In the rows, 128 means zero.
The rows below come in pairs that one turn or mirror swaps. Which row does each named row swap with?
The rows were stretched afterwards, more along some directions than others.
Z856: [156 143 137 154 117 110 148 133 112 109 117 138 123 131 117 127 115 125
 108  95 158 109  96 158 126]
Z189: [116 124 146 150 177 128 108 131 143 111 130  88 114 116 124  66 169 153
 141  95 171 124 122 135 121]
Z222: [ 96 149 150 141 118 109 114 109 124 151 126 118 155 147 115 176 151 110
  96 121  98 138 146 128 137]
Z39: [ 90 151 116 143 124 104 111 109 124 150 138 144 164 129 117 176 153 119
  92 101 102 136 132 121 146]
Z425: [119 109 134 158 181 147 108 137 130 132  94 112 144 106 135 135 164 130
 158 166 135 112 142 119 162]
Z769: [121 127 145 144 160 125 112 119 138 117 132  93 104 132 119  78 159 149
 136  94 168 132 122 137 123]
Z375: [142  98 143 164 123 152 112  92 144 133 118 120 148 114 134 129 162 127
 137 169 134 127 153 121 159]
Z623: [ 90 157 138 139 126 113 114 106 117 152 122 134 162 137 126 182 159 115
  94 118  96 133 149 113 142]
Z288: [151 109 140 106 141 167 132 131 142 128 105 132 169 104 139 140 134 155
 134 140 148 132 163 111 156]
Z427: [144 127 141 105 106 163 146 151  99 133 115 146 126 138 136 123  85 143
 130 137 166 116 129  98 107]
Z435: [118 138 143 142 128 121 134 121  90 154 125 133 126 124 108 132 138 112
  86 133 152 123 135 117 116]
Z656: [161 119 153 107 140 132 152 141 113 124 132 104 132 127 142 101  87 152
 118 154 140 120 115 104 126]
Z246: [148 109 137 104 149 167 126 135 147 127 102 132 166 100 140 146 148 152
 140 140 143 133 166 108 148]
Z57: [123 131 139 131 156 115 120 136 144 118 150 118 147 119 142  94 109 155
 147  94 132 125 138 131 127]
Z791: [ 92 157 132 141 128 107 111 108 123 153 126 127 164 141 119 183 156 112
  98 117  94 142 156 121 140]
Z208: [148 110 140 107 148 162 130 128 146 121 104 137 163 104 142 138 143 151
 136 132 156 132 162 115 155]
Z265: [121 140 133 155 164 125 110 124 135 115 133  99 109 125 125  79 171 156
 134  89 162 123 130 130 110]
Z860: [119 114 130 162 180 154 114 146 136 136 102 122 136  93 135 138 154 133
 168 159 133  99 142 114 152]
Z854: [154 115 137 107 143 172 136 132 140 123  99 136 159 112 147 145 139 159
 137 128 151 126 176 109 142]
Z95: [153 121  90 116 120 112 146 108 131 132 136 137 116 159 110 127 130 132
 128 126 123 152 151 130 150]
Z272: [135 130 144 119 150 112 125 135 134 109 139 134 145 120 146 110 117 149
 147  91 123 128 139 130 126]
Z415: [139 132 149 105 116 174 142 148  92 142 110 148 135 134 138 135 101 147
 134 138 161 115 141  80 113]
Z134: [103 104 152 105 169 149 131 145 133 134 126 120 162  69 159 105 115 139
 131 156 132 113 115  93 147]
Z523: [ 90 144 134 131 120 111 111 108 129 151 129 125 161 141 114 173 145 107
  93 123  96 141 137 124 146]
Z413: [144 122 146 107 109 171 150 152  94 138 107 146 132 133 135 130  89 146
 132 140 161 110 140  93 113]
Z314: [115 137  98 138 115 120 123 119 132 150 152 173 119 125 134 138  84 136
 136 109 129 124 124 104 140]
Z647: [120 146  97 140 100 117 124 113 127 154 148 179 118 126 130 148  80 135
 129 108 130 126 128 110 136]
Z870: [126 123 145 127 156 117 128 134 140 112 139 116 146 121 142  95 105 151
 147  99 128 119 137 137 121]
Z792: [117 135 132 152 162 112 102 116 129 121 137  99 112 135 117  85 175 142
 132 100 159 136 123 134 124]
Z9: [125 126 146 129 146 113 124 131 142 106 146 128 147 125 143 108 117 151
 145  86 122 128 135 142 126]
Z502: [108 154 141 143 133 120 131 122  89 156 123 121 125 126 112 132 149 109
  84 118 149 124 140 114 113]
Z646: [110 134 144 149 135 132 122 116  89 165 119 125 142 123 106 140 144 108
  86 144 149 133 145 108 127]
Z171: [ 88  96 145 125 141 127 117 122 119 138 126 111 140 130 131 112 119 114
 121 176 127 114  87 111 145]
Z36: [156 110 143 105 143 168 134 131 141 120 103 138 163 109 144 140 142 154
 137 135 155 129 167 113 147]
Z907: [124 135 138 158 159 120 106 124 139 113 130  96 103 128 117  81 173 140
 138  94 167 132 127 143 117]
Z693: [150 124 148  99 104 165 152 151  94 131 107 153 130 135 137 132  86 142
 128 133 161 112 130  96 101]
Z909: [141 134 141 105 112 172 144 151 102 137 108 153 134 129 137 140  97 146
 137 127 164 117 146  92 111]
Z254: [ 83 100 123 116 143 125 120 131 118 140 136 126 140 121 133 114 120 120
 116 158 123 107  80  98 141]
Z679: [130 128 140 164 162 126 110 121 130 114 138  89 111 130 116  77 176 147
 138 100 167 127 133 139 117]
Z877: [126 104 178 139 166 178 133 154 124 159 113  97 143  80 126 110 129 168
 138 136 155  84 143  91 130]
Z582: [117  87 168 132 176 151 137 115 131 143 145  89 169 109 130 123 134 135
 123 165 133 126 132  96 182]
Z113: [112 106 150 109 158 155 128 142 128 138 129 131 172  66 155 119 120 142
 130 168 130 121 117  81 148]
Z933: [146 109 137 111 148 163 131 129 150 125 114 135 167 107 138 139 138 154
 134 129 153 130 161 118 155]
Z279: [ 86 105 129 123 142 121 124 130 118 132 135 123 135 124 138 112 121 121
 114 153 131 109  74 101 138]
Z845: [ 89 101 128 118 151 119 123 131 124 138 141 126 142 110 140 108 120 132
 120 152 131 104  71  97 144]
Z7: [120 110 148 153 174 154 114 153 134 133  92 105 136  97 133 133 149 131
 168 162 128 101 144 123 153]
Z667: [103 150 156 138 154 150 128 120 105 163 144 125 124 124 117 147 147 150
 107 106 143 127 141  73 148]
Z86: [133 107 141 159 123 144 106  88 143 138 124 111 154 121 123 123 159 119
 122 167 140 143 139 116 170]
Z690: [110 138 103 136 112 125 122 123 127 152 146 180 120 125 134 148  87 138
 134 108 119 121 140 101 141]
Z600: [133 105 137 161 129 153 110 105 150 129 124 124 145 108 144 133 168 133
 144 154 120 125 157 113 157]
Z195: [155 149 146 163 115 123 145 124 120 113 117 145 126 129 118 138 119 127
 112  97 160 109 106 152 124]
Z550: [133 131 147 118 157 118 122 133 140 112 146 128 142 116 143 101 107 162
 151  90 129 128 137 129 130]
Z705: [130 140 146 122 153 108 127 136 128 109 139 124 142 132 141 106 118 150
 138  83 125 131 144 132 119]
Z196: [ 84 147 141 138 131 111 108 107 130 156 123 128 167 134 115 182 155 110
  95 117  96 138 148 120 151]
Z923: [111 103 144 109 160 158 127 142 123 135 129 146 165  70 160 116 112 150
 125 157 135 119 112  77 146]
Z649: [ 77 103 128 134 148 120 124 125 129 138 133 117 140 116 132 113 118 118
 117 151 138 104  79 116 144]
Z548: [138 112 146 164 126 149 107  90 145 136 122 118 145 123 128 133 170 126
 130 152 134 136 155 117 160]
Z162: [133 127 141 124 150 118 128 129 130 113 142 124 150 128 145 119 128 151
 144  91 116 132 152 127 129]
Z702: [118 145 106 137 103 104 123 106 125 156 147 163 114 136 118 136  81 120
 119 112 136 131 116 117 140]
Z807: [148  94 153 123 104 177 156 133 149 116 122 128 136 121 135 113 111 156
 155 125 131 118 139 122 138]
Z857: [ 91  98 139 125 148 128 128 130 127 128 132 123 135 113 140  99 119 133
 121 146 145  98  71 109 134]
Z796: [147 119 135 107 149 158 124 127 145 128 110 136 162 109 140 150 146 149
 133 128 146 138 167 112 153]
Z380: [143 124 149 104 116 179 149 149 103 139 100 142 137 127 141 131  87 151
 137 132 168 109 145  91 113]
Z499: [148 110 145 106 146 169 126 133 142 133 105 137 174  99 141 143 143 157
 137 139 145 127 169 104 154]
Z716: [141 122 154 108 115 175 143 150  95 139 108 145 133 129 139 132  96 143
 136 137 165 109 135  88 110]
Z482: [139 137 144 112 109 169 144 149  97 137 106 152 134 134 138 143 101 141
 134 127 160 118 151  93 111]
Z996: [127 135 147 151 161 126 109 123 133 116 137 100 111 127 128  69 163 159
 135  95 167 122 130 127 115]
Z335: [140 147 146 164 114 124 142 132 115 116 113 151 133 129 122 143 111 132
 112  84 159 107 105 152 124]

Z667 is swapped with Z582
Z36 is swapped with Z909
Z288 is swapped with Z413
Z95 is swapped with Z807
Z877 is swapped with Z656
Z702 is swapped with Z600
Z375 is swapped with Z647

